Turns, then the turns between two rows, first turn first; the first pair answered:
z459 (before -> after):
[ 22  -5  14  -9  -5  -5  16  14 -17 -10 -11   3 -26 -17   9   1 -18   5
  15  13  14   3 -20   3  19 -13   1  -2 -19  22  -5  21   3 -22] -> [ 18  -5   8  -4  -3  -5  13   0 -22 -10  -8   4 -26 -12   6  -2 -17  10
  25  27  17   4 -15   3  15 -13   0  -2 -21  20  -5  22  13 -25]
[-25  36 -12   5   7  37   1 -24 -14   0  24  33  -7  -3   8   2  18 -20
  17  10 -26   4  63 -34  -3  20  -4   9   8 -24  -7 -10  17 -12] -> [-12  44  -7 -15   2  27  -1  29   4   4   9  25   1   0   9   4   4 -33
 -16 -19 -43   4  48 -42   3  14   3  19  10 -25  -4  -4  -4 -17]
[ -4  -9  -2   6  -1   3  -4 -39   2  10  18  -1   9   6   7 -19  18  18
  21  15  26  10   0  -6 -13  -3 -14  -8   4  -3   4 -21  17  15] -> [ -4   0 -24  -5  13  11 -17 -15   4   9  12  -7  20   4   5 -15  26   6
  10   2  22  12  28 -11  -7  -2 -12  -3   2 -13   5 -22   7 -12]
z331 (before -> after):
[ 28   0  42 -12  15   3  -5  16  21 -27  15  -8   8 -30  17  15 -38   8
 -27 -21 -20  -1  26 -29 -27 -36  15   3  29 -23  -8  -2 -18   7] -> [ 26  10  18 -19  12  13 -13  48   6 -14  23  22  18 -16  17  21 -20   0
 -28 -24 -28   1  43 -33  -3  -4   5  -3  22 -19 -15 -25 -15 -13]
[ 13 -17 -34   8   9  18   4  24  -9   4   4  -3  12   6  -7  -3   8 -31
 -14  -3  -3 -11  15  -4  22 -10 -10  -4  -5   5   4 -18 -34 -19] -> [ 22 -26   4  13 -11   5  18  17  -2   9  -4  -8  -1   6  -7 -13 -10 -22
 -20  -3   0 -20 -30   2  13 -28  -2  -5   0  19   6  -5 -34  13]
[ 18  -9  28  -2 -18 -12  10  19  -4  20 -10 -20   7  -5  -7  -6 -10  14
 -21 -18  -4  -4 -56  17   7  -4  12  -4 -14  20 -18   6  -3  31] -> [  2   1 -27  -8  39   7  -6 -17  -4  -4 -11 -38  19 -23  -7   7   5   8
 -12 -19  13  12  28   4 -17 -20  15  11 -25 -14  -9  12 -10 -26]
z479 (before -> after):
[ -7  17 -13  -7  13  14 -18  16 -20  13  15  19   8  -9   6   4   1 -16
  -1  29 -18 -10  15  -7  16  19   2  -9   3 -12  -7 -18   7   2] -> [  2  17   3 -20  13   2 -15  31   7   1  -4  -9   8 -14   4   2 -19 -22
 -21   5 -23 -11  10 -15   3  -9  14  -2   4 -19  -4   6 -15   9]
[ -4 -15 -16   7  -5   4   4 -17  -8  12  12 -14   2  12  -8  -1  24 -12
   8   3  42  -2   4   7  -3   1  -4   6 -14  -7  -3   8  29 -16] -> [  3 -15  -2  -3  -2  -7   4  -7  12   4  -2 -32  -1   8  -5  -4   8 -10
  -7 -14  39  -8  -3   0 -14 -22   6  13 -12 -12   4  27   9  -8]
[-23  28  40  17   4  20 -32  -8 -25 -24  22  17  13 -31  15  14  22  -2
  20   9   2  -1 -35  -4 -16  -7 -15 -12  30   1   5  -7   2  10] -> [-21  15  15   0   9  23 -32  48 -34 -10   7   5  38 -18  18   9  31  -7
  -7 -14  10   3 -28  10  -8  -6  -4   2   4  15  12 -18 -15 -36]
[  7   4  20   5   4 -12  10  -7   3  12  13  21  -9 -14   1 -11  18  31
   0  15  16   2  -5   5   6  14   0   8   1 -19 -10  -3  15  11] -> [  5  -7   4  -7  10 -11   6  23   7  14   1   8   4  -8   2 -10  17  26
 -19  -5  18   5  -6  14  12   7   7  12 -11 -10  -7  -5   3 -17]
Then:
Each pair is 2 to 3 turns apart.
[  3 -18  -7  -3  17  -8  -1  -3   5 -16  -6 -26   0   6  -1   3   1   2
 -20 -22  12  -3   9   3 -20 -15  11   5   3 -23   0  11 -19  -9] -> [ -5  -6 -26   2  23   6 -15 -12  -2 -11   2  -2  -2   7   1   8  14  -3
  -1 -10   7  -2  34  -7  -8   7   0   0   9 -31  -6   1  -5 -13]  z479, z459
[  9 -13   6 -15 -25   3  12  83   5  25  -8  12  19  15  -9   3  -3   3
 -54 -23 -21 -11 -53  15  27   5  -5  -9  -1  37  -1 -17  -6   9] -> [-26 -16 -14  33  15  16   9 -81 -11 -10  21  11  -7 -19 -15  10  17  33
  29  47  18   1   5   9 -27  -9 -19 -19  14   4  -2  -5  31  22]  z331, z479
[  1   2  13 -14  17 -11  -3 -21  27 -12 -29 -31  -5 -14   9   2 -10  -7
 -11 -14  12   5   0 -17 -24 -37  10  20  -5 -19  -1  28 -21  16] -> [ -3 -10 -25 -20  22   1  -4  19   2   9 -33 -23  16   1  10  -1   7  -9
 -26 -20  26   9  10  -2  -4 -21   8  26 -24  -1   2   4 -26 -26]  z479, z479
[-33  -6 -36  -4  10  -4  -3  22   0   9 -39 -15  14   4  22  12   1  15
   0 -21   5  22  18  -9   3  -6  20  10 -21  -4   0 -21 -23 -19] -> [-34  11  -8   9  11 -14  -3 -27  19 -10 -30 -11 -11 -14  17  24 -11  20
  24  -9   0  20  30 -30 -10  -8  15   0  -4 -25  -2  -2 -12  23]  z479, z459
[  1  -2  21 -10 -15   3   7 -22   8  -5  -2 -30  -9   7  -6  10 -10  14
   6   9  -2  15 -14   1  -7  -5 -14  27  19  -7   6  27   4  18] -> [ -1  -6  -7 -18 -18  13   0  24 -10  15  -4 -13  15  25  -5   9  10   6
  -9   0   0  15 -10  12  19  20 -15  30   3   6   5   0   1 -20]  z479, z459, z459
[  3  17  18  14  -5   9   9 -35   2  -9  23  14 -14 -14   0   1 -17  -1
  32  22 -10   2   4  -8 -18  35 -15 -19   5  -3  -6  -1   8  30] -> [ 13  13  29  -7   3  -2  12  -5  30 -17   1 -17  -9 -24   6  -3 -40  -8
  -4  -9 -14  -1  -5 -13 -29   3   1  -5  -1 -10   5  25 -21  25]  z479, z479
[ 27  -6  14   3 -28 -15  -7   0   1 -13  -8  -5 -27 -24  -5  -4 -30   2
  -9  16 -14 -14 -19   1  -1 -16  13 -15  13 -13  -5  21  -1  30] -> [ 14 -24  -7  11 -14  -8  -6 -27 -21 -13   0 -10 -19 -20  -7 -11 -11  16
   6  35  14  -7 -14  19  -6 -22  18 -14   0  -2  -2  14  10  15]  z479, z331
[ 20  26  -2  14  18  17  -7  14 -44  42  14  27  -6   5 -23   5   6 -10
  12   6 -22  -1   2   9  13  15 -28   3  16  -8  22 -12  -2  21] -> [ 25  17 -11   1  22  13  -6  41 -40  42   6  13   2   3 -22   1   5 -15
  -3  -7 -25   0   3  12  15   9 -21  15   5  -6  24  -7 -14   1]  z479, z479, z479
[ 11  17  41  -8  -1 -16   8 -26  36 -18 -15 -18 -14 -12   2   3 -27   8
   0   2 -21  -4   3 -18 -24 -23  18  10  23 -24   0  36  -5  30] -> [ 12  -5   4 -34   8 -12   4  37  23  -5 -35 -28  19   7   7  -1 -17  -1
 -35 -23 -12  -1  10  -3  -1 -25  26  20  -2  -8   4  23 -28 -25]  z479, z479
[  0   2  42  18 -11 -13   3 -23   2  11  22  29 -18   7  -1  -1  -9  16
  10  12  -6  -1 -32  -6   2   6  -4  -7   5   2 -10   5  19  55] -> [ -5  14 -16  -8  43   2 -23  -1  13  -9   6   4   5  -8  -1  14   4  -6
  -6 -18  -6  13  53 -20  -8  -7  -1  17  -4 -34  -1  11 -10 -17]  z331, z459
